(in the rows, 128 means zero)
The rows of Z fall into 3 groups, which share some directions, and each row is roughly a mix of its group's hidden directions, except one row that fits no group.
Z:
132	116	74	159	119	160	127	85	134	135	145	99
146	86	170	104	121	110	131	115	163	121	89	149
178	112	143	132	129	141	155	136	146	134	67	140
152	92	157	131	108	171	103	122	118	131	82	148
133	158	193	130	154	92	131	149	135	143	126	149
81	145	124	127	86	87	102	128	133	108	108	157
146	154	172	167	158	118	141	140	134	155	108	162
142	107	112	137	102	116	91	146	117	76	96	99
149	140	124	162	95	156	156	139	74	119	104	141
104	139	91	148	112	129	88	91	127	144	174	114
135	112	149	114	141	145	69	152	131	109	88	156
147	132	166	143	148	112	155	165	108	160	173	129
131	98	122	137	70	121	110	171	114	111	94	126
140	109	84	157	116	135	128	143	119	153	170	83
153	135	156	83	142	185	131	153	106	134	133	117
163	114	164	86	169	128	128	160	130	126	101	144
106	96	127	97	113	91	126	90	154	129	165	102
116	137	169	102	148	76	107	117	126	96	98	134
120	112	138	78	148	139	92	146	107	78	115	136
152	102	164	107	163	93	154	158	115	109	105	137
113	143	138	92	127	159	167	113	171	163	136	104
125	103	129	112	138	143	74	103	133	90	92	155
128	112	160	87	133	104	102	180	115	118	160	127
162	123	127	135	118	169	152	111	122	72	109	99
114	151	174	88	103	98	132	163	159	125	125	135
139	84	148	99	124	150	82	150	116	113	117	165
132	139	125	188	109	115	168	109	159	152	139	110
146	96	103	163	122	146	168	147	82	123	108	145
159	128	169	86	153	145	149	163	158	135	113	126
144	134	97	132	159	174	187	121	124	127	138	111
149	117	151	114	178	154	156	132	102	100	89	124
124	107	141	96	105	110	135	165	83	97	99	149
129	116	100	107	154	191	126	110	114	100	99	117
154	108	145	115	147	147	170	101	162	122	81	122
116	103	71	163	114	129	152	92	139	147	110	120
118	141	194	113	81	123	131	150	121	124	118	151
127	115	144	101	126	125	81	164	98	84	104	140
172	121	165	112	150	94	126	110	170	136	110	108
141	107	83	187	113	124	144	109	127	153	152	119
132	155	166	109	106	93	131	134	125	117	127	189
137	129	169	125	81	94	132	160	120	151	162	114
141	157	119	142	101	111	132	125	174	175	155	98
136	150	185	85	166	142	137	144	142	119	115	120
132	70	121	139	84	90	111	142	107	136	144	129
123	106	175	88	127	123	130	150	122	74	117	146
120	137	119	93	129	145	73	80	126	105	109	110
155	117	122	94	100	153	130	95	159	119	111	79
116	128	104	100	188	130	162	135	130	127	167	110
126	123	121	143	141	124	123	103	138	181	192	120
131	94	150	114	117	182	162	141	114	87	119	122
133	178	139	173	107	108	109	127	118	110	85	122
151	119	172	124	105	135	151	176	109	165	148	116
130	115	134	111	133	137	78	166	105	91	96	156
121	162	95	169	106	113	109	101	152	128	127	172
147	155	158	154	88	91	115	115	104	109	158	149
126	122	108	190	119	80	126	102	139	140	115	148
115	119	121	152	83	76	101	98	133	116	112	106
145	100	143	111	137	124	95	154	82	89	142	159
96	121	92	134	154	136	115	109	98	117	184	106
138	152	69	150	150	135	107	109	109	86	126	116
126	160	80	167	162	116	157	137	100	112	130	124
114	95	102	84	153	180	141	116	148	134	128	145
170	81	91	158	143	135	155	126	132	133	98	137
123	144	159	101	139	91	148	165	131	150	176	115
107	176	126	93	153	129	161	133	156	136	167	116
170	100	148	165	171	154	121	134	123	156	122	148
102	115	115	117	162	99	70	119	120	110	159	144
147	118	130	159	82	146	134	112	148	159	81	106
131	131	88	169	96	124	76	102	115	124	119	146
149	125	116	110	109	166	135	147	180	140	85	148
139	126	94	174	88	121	122	104	151	165	150	121
147	122	169	91	130	99	157	148	151	109	88	139
147	144	163	111	147	146	121	194	101	125	131	143
104	130	69	144	139	103	140	89	117	93	127	115
118	155	172	99	108	114	141	165	107	98	130	162
141	169	160	136	134	162	139	131	165	169	155	114
136	77	129	95	149	145	173	148	134	108	110	151
147	127	98	191	140	102	147	105	97	123	144	133
153	109	155	149	104	145	158	143	136	190	139	122
120	128	163	121	151	155	163	99	159	177	123	114
156	143	171	147	95	128	160	141	119	168	160	126
115	133	136	93	163	142	180	148	125	121	110	172
130	126	141	82	144	170	134	149	87	88	115	131
136	98	102	185	128	117	136	126	131	164	94	102
150	118	161	99	134	109	135	179	114	152	172	129
133	144	148	129	92	112	171	149	124	164	174	112
129	118	165	100	101	103	119	162	110	85	143	160
130	161	121	173	118	179	120	103	122	150	102	147
149	136	155	170	142	127	168	143	103	159	165	118
124	119	154	88	145	83	105	163	124	113	110	162
139	63	115	115	156	120	110	100	153	112	111	148
121	121	113	138	109	175	130	105	155	149	68	130
126	89	163	106	133	160	128	107	132	82	99	149
168	95	113	142	142	119	123	85	165	135	131	89
134	101	162	94	165	122	143	104	143	115	165	162
140	114	99	147	127	145	98	94	130	88	76	129
120	77	111	88	135	136	163	109	114	127	167	111
108	95	73	111	168	157	153	125	138	136	120	119
105	137	165	120	114	118	136	165	128	176	166	101
113	99	123	114	169	136	99	114	115	94	181	126
86	153	146	107	109	107	107	146	104	129	182	125
113	118	154	98	160	92	119	113	152	148	125	180
135	114	153	107	108	125	123	135	114	69	107	176
109	129	130	135	119	95	89	145	121	162	185	108
143	120	132	122	175	117	160	137	86	110	172	108
150	126	137	117	97	90	115	147	109	85	152	171
160	107	115	143	120	90	121	104	167	158	160	100
122	107	146	76	125	89	117	173	113	109	128	148
110	111	169	130	96	145	118	147	116	147	179	94
121	132	101	152	142	98	149	91	165	158	169	123
128	148	165	146	133	145	157	117	83	102	82	128
99	122	150	106	154	107	164	156	97	93	154	110
115	137	129	155	67	142	98	157	94	120	135	110
124	127	141	91	181	137	101	164	115	135	162	148
121	98	120	118	142	154	131	131	138	102	55	115
123	159	122	144	97	117	141	171	124	173	124	86
142	142	147	109	110	146	146	130	128	140	189	176
128	126	133	135	78	107	108	182	108	121	139	92

Here is one row of each group, with its name. Which group are the others in?
129	123	152	124	165	96	122	145	90	137	186	121 => B
104	117	120	90	121	161	160	116	170	164	123	103 => S
141	112	136	119	166	140	126	69	157	106	95	140 => G

133	141	97	146	113	101	108	133	140	141	58	131 => G
129	122	118	168	94	126	154	109	107	108	70	138 => B
120	91	104	117	158	142	131	151	135	108	86	81 => G
118	147	127	146	148	122	114	90	144	185	169	119 => G
126	91	97	139	167	96	94	102	121	96	138	139 => S
126	124	96	140	133	144	123	64	151	120	139	171 => S
120	111	67	144	135	158	108	88	137	113	102	130 => B
111	129	109	161	143	97	101	68	123	107	106	127 => B
140	61	112	160	104	119	104	128	124	152	111	140 => S
120	175	158	106	92	141	102	114	170	146	126	119 => B
144	110	140	158	166	137	101	107	173	162	103	131 => S
